cols: D Y R G C
[-0.96 -0.07 -0.97 -0.97 -0.07] : z_750
[-0.96 -0.07 -0.07 -0.97 -0.96] : z_301
[-0.07 -0.07 -0.97 -0.97 -0.97] : z_997
order: [-0.97 -0.97 -0.97 -0.07 -0.07] | z_997
count z_997: [-0.97] | 3
q: [-0.96 -0.07 -0.97 -0.97 -0.07] | z_750
start: [-0.97 -0.07] | z_750, 4
order: [-0.97 -0.97 -0.07 -0.07 -0.97] | z_997
order: [-0.07 -0.97 -0.97 -0.07 -0.96] | z_750

cols: B U V S N T J
[ 2.30 -7.67  0.32  1.48 -4.18 -3.19 -0.77] = z_659
[ 1.58  2.53  1.58  1.57 -1.22  2.53 -2.70] = z_96
[ 5.30  0.75  5.57  4.30 -3.46 -2.56  2.20] = z_412
[-1.05 -1.25  0.52 -1.05  8.12  7.59  4.54] = z_233
count z_96: [1.59] | 0
dup z_233:  | [-1.05]

cols: K X Z W E P M H F A
[ 0.11 -3.83 -3.83 -0.85 -3.83 -3.83 -2.63  6.17 -6.12  0.02] = z_28
[ 6.40  0.12  1.26 -2.36 -0.34  1.56 -4.81 -2.80  1.64 -1.41] = z_943
[-2.23  0.79  7.24 -1.88 -1.17 -2.02 -0.53 -0.81  0.90  1.04] = z_127
[ 1.52  4.27 -1.95 -2.77  1.20 -1.49 -4.96  3.24 -4.99 -1.02] = z_387
[ 3.51 -3.91  0.67 -3.01 -1.05  0.64 -3.38 -5.01  3.03 -1.87] = z_141
[-3.83  6.16 -3.83 -2.63  0.02 -3.83 -6.12 -0.85  0.11 -3.83] = z_519
[-0.96  2.24 -1.06 -1.66  1.89  2.25  2.25 -7.35  7.88 -0.99] = z_129
[ 0.29  4.87 -0.12 -0.96  2.27 -1.06 -2.60  5.24 -5.37 -0.12] = z_840
[ 2.20 -2.22  3.26 -0.23 -1.41  1.19 -0.16 -3.73  3.78 -0.13] = z_465
[ 4.83 -2.39  0.35 -3.66  1.01  0.73 -4.79 -3.84  2.10 -1.91] = z_57
[ 0.05  4.73 -3.69 -1.11  2.45 -1.21 -2.65  5.30 -5.53 -0.19] = z_482
[ 5.73 -1.92  0.58 -3.14 -0.94  1.08 -5.18 -4.56  1.99 -2.25] = z_522
count z_129: [-1.06] | 1
order: [ 4.27  3.24 -4.99 -2.77 -1.49  1.52  1.20 -1.95 -1.02 -4.96] | z_387
dup z_28:  | [-3.83]
col: [-2.23  1.52  3.51 -3.83 -0.96  0.29  2.20  4.83  0.05] | K
order: [-6.12  0.02  0.11 -3.83 -3.83 -0.85 -3.83 -3.83 -2.63  6.17] | z_28
dup z_840:  | [-0.12]
start: [-0.96  2.27 -1.06] | z_840, 4

cols: Koner bimol riri Viko
[ 0.21 -1.86 -6.93 -3.00] : z_664
[ 1.45 -1.81 -4.30  0.55] : z_603
[-2.26 -0.34 -0.34 -0.34] : z_990
[-1.59  3.89  2.56 -3.76] : z_826
[-3.27 -0.25 -4.30 -4.30] : z_881
[4.33 3.06 4.33 4.33] : z_745
[-1.45 -0.26 -4.62 -0.35] : z_836
dup z_881:  | [-4.30]
count z_990: [-0.33] | 0
dup z_745:  | [4.33]
col: [-0.34 -3.76 -4.30  4.33] | Viko

cols: Pato mumek mazi Siga zul zozol vapu
[-0.45 -0.88  2.26  2.30  1.38  3.25  0.48]  z_559
[ 8.19  4.61 -1.13  8.43  4.59  8.19  2.11]  z_728
[ 0.19 -0.65  0.70  3.39  1.70  4.68  7.94]  z_615
[ 8.43  8.19  4.58 -0.75  4.61  2.11 -1.13]  z_386
col: [-0.65  8.19] | mumek
start: [ 8.43  8.19  4.58 -0.75] | z_386, 1
order: [-1.13  2.11  4.61 -0.75  4.58  8.19  8.43] | z_386
dup z_728:  | [8.19]

cols: pel par Rol nelif rimuv nus padiz kas tiri
[ 5.91 -1.61  0.00  4.20  0.54  0.02 -4.24  0.74  0.02] : z_803
[ 0.37  0.00 -4.24 -0.40  4.20  0.54  0.63 -4.24 -2.26] : z_452
[ 0.63  0.54  5.92 -4.24 -4.24 -0.40  4.20 -2.26  0.36] : z_516
q: [ 5.91 -1.61  0.00  4.20  0.54  0.02 -4.24  0.74  0.02] | z_803
start: [-4.24 -0.40  4.20  0.54  0.63] | z_452, 3
start: [ 0.00 -4.24 -0.40  4.20] | z_452, 2
start: [-4.24 -4.24 -0.40  4.20 -2.26] | z_516, 4
order: [-4.24 -0.40  4.20 -2.26  0.36  0.63  0.54  5.92 -4.24] | z_516
count z_803: [5.91] | 1

cols: kofo lol sezav lup
[-0.46 -1.36  5.36  7.08]  z_469
[ 7.08  5.35 -1.36 -0.46]  z_191
[-0.89 -2.77 -2.64 -0.89]  z_679
[-0.50 -1.19 -1.10 -0.34]  z_415
[-1.22 -1.22 -1.22  0.56]  z_422
[-2.07  2.30  5.80 -5.10]  z_411
[-1.23 -1.21  1.41  0.56]  z_527
[-1.42 -0.55  0.63  0.32]  z_637
order: [-0.89 -2.64 -2.77 -0.89] | z_679
col: [-1.10 -1.22  5.80  1.41  0.63] | sezav
order: [-1.36 -0.46  5.35  7.08] | z_191
order: [ 1.41  0.56 -1.23 -1.21] | z_527
count z_422: [-1.21] | 0
dup z_679:  | [-0.89]

cols: zop nodo lome Sifub ral
[-2.04 -1.51 -1.51 -1.51 -0.57]  z_763
[ 0.18 -1.44 -0.22 -0.16  2.01]  z_856
[ 0.25 -1.63  1.61  0.21 -1.61]  z_577
[ 4.88  0.08  4.40  0.25 -1.62]  z_389
[ 4.38  0.19  3.54  0.81 -1.63]  z_231
[ 0.42  0.19  1.61  0.21 -1.61]  z_570
[-0.23 -0.16 -1.44  0.18  2.01]  z_10
start: [-1.51 -0.57] | z_763, 4
start: [0.19 3.54 0.81] | z_231, 2
dup z_763:  | [-1.51]
order: [ 0.18  2.01 -1.44 -0.16 -0.23] | z_10
start: [ 0.25 -1.62] | z_389, 4
start: [-1.44 -0.22] | z_856, 2

cols: zum Kimo Zuk pozi Fibo Pof teril vut dabe fomuf
[-4.89  0.58 -6.21  1.87  6.59  0.34  1.54  2.23  2.66 -1.97] : z_214
[-0.27  1.94  1.13 -1.02 -0.75 -1.28  2.61  0.83  0.05  1.68] : z_992
[-4.55  0.79 -6.22  2.41  7.00  0.70  1.67 -0.65  2.71 -2.07] : z_964
[ 1.13 -1.28  2.88 -2.14 -1.72  2.30 -2.95  3.26  2.52  2.77] : z_197
[-5.26 -0.20 -5.84  1.37  6.54  0.29  1.03  2.66  3.40 -1.50] : z_744
[-3.44  2.28 -4.68  1.15  4.26 -0.32  2.72  1.60  0.91 -1.31] : z_783
[ 2.43  3.45  5.87 -5.16 -9.16 -4.71  3.61 -1.97  2.77  3.45] : z_14
[ 1.45  2.91  4.45 -4.25 -7.17 -4.31  2.91 -1.65  2.76  2.76] : z_479
[-4.89  0.58 -6.21  1.87  6.59  0.34  5.79  0.44 -2.62  0.93] : z_905
[ 3.52 -0.66 -0.66 -0.66 -3.82 -0.34 -0.66 -0.50 -2.83 -3.82] : z_27
count z_479: [2.76] | 2
count z_27: [-0.67] | 0
col: [-6.22  2.88 -5.84 -4.68  5.87] | Zuk
col: [ 2.61  1.67 -2.95  1.03  2.72  3.61  2.91] | teril

cols: Gutig simu Nop kini Med vamu
[-5.12 -0.40  0.86 -0.96 -0.63  4.37] -> z_738
[ 0.48  1.23  5.44 -0.14  4.89 -0.57] -> z_24
[-8.99 -0.92  0.11 -2.68  0.15  2.49] -> z_888
[-0.19 -0.25  3.97  0.79 -2.12 -3.12] -> z_373
[-0.13  0.48  3.96  5.44  4.89 -3.55] -> z_969
[-0.14 -0.57  5.45  4.89  0.48  1.23] -> z_196
[-1.98 -1.98  0.79  3.97 -1.98  3.97] -> z_293
[-0.13  0.48 -0.57  5.44  4.89  1.23] -> z_793
count z_293: [3.97] | 2
order: [ 1.23  4.89  5.44 -0.57  0.48 -0.13] | z_793
order: [-0.57 -0.14  0.48  1.23  4.89  5.44] | z_24
start: [ 0.48  1.23  5.44 -0.14] | z_24, 1

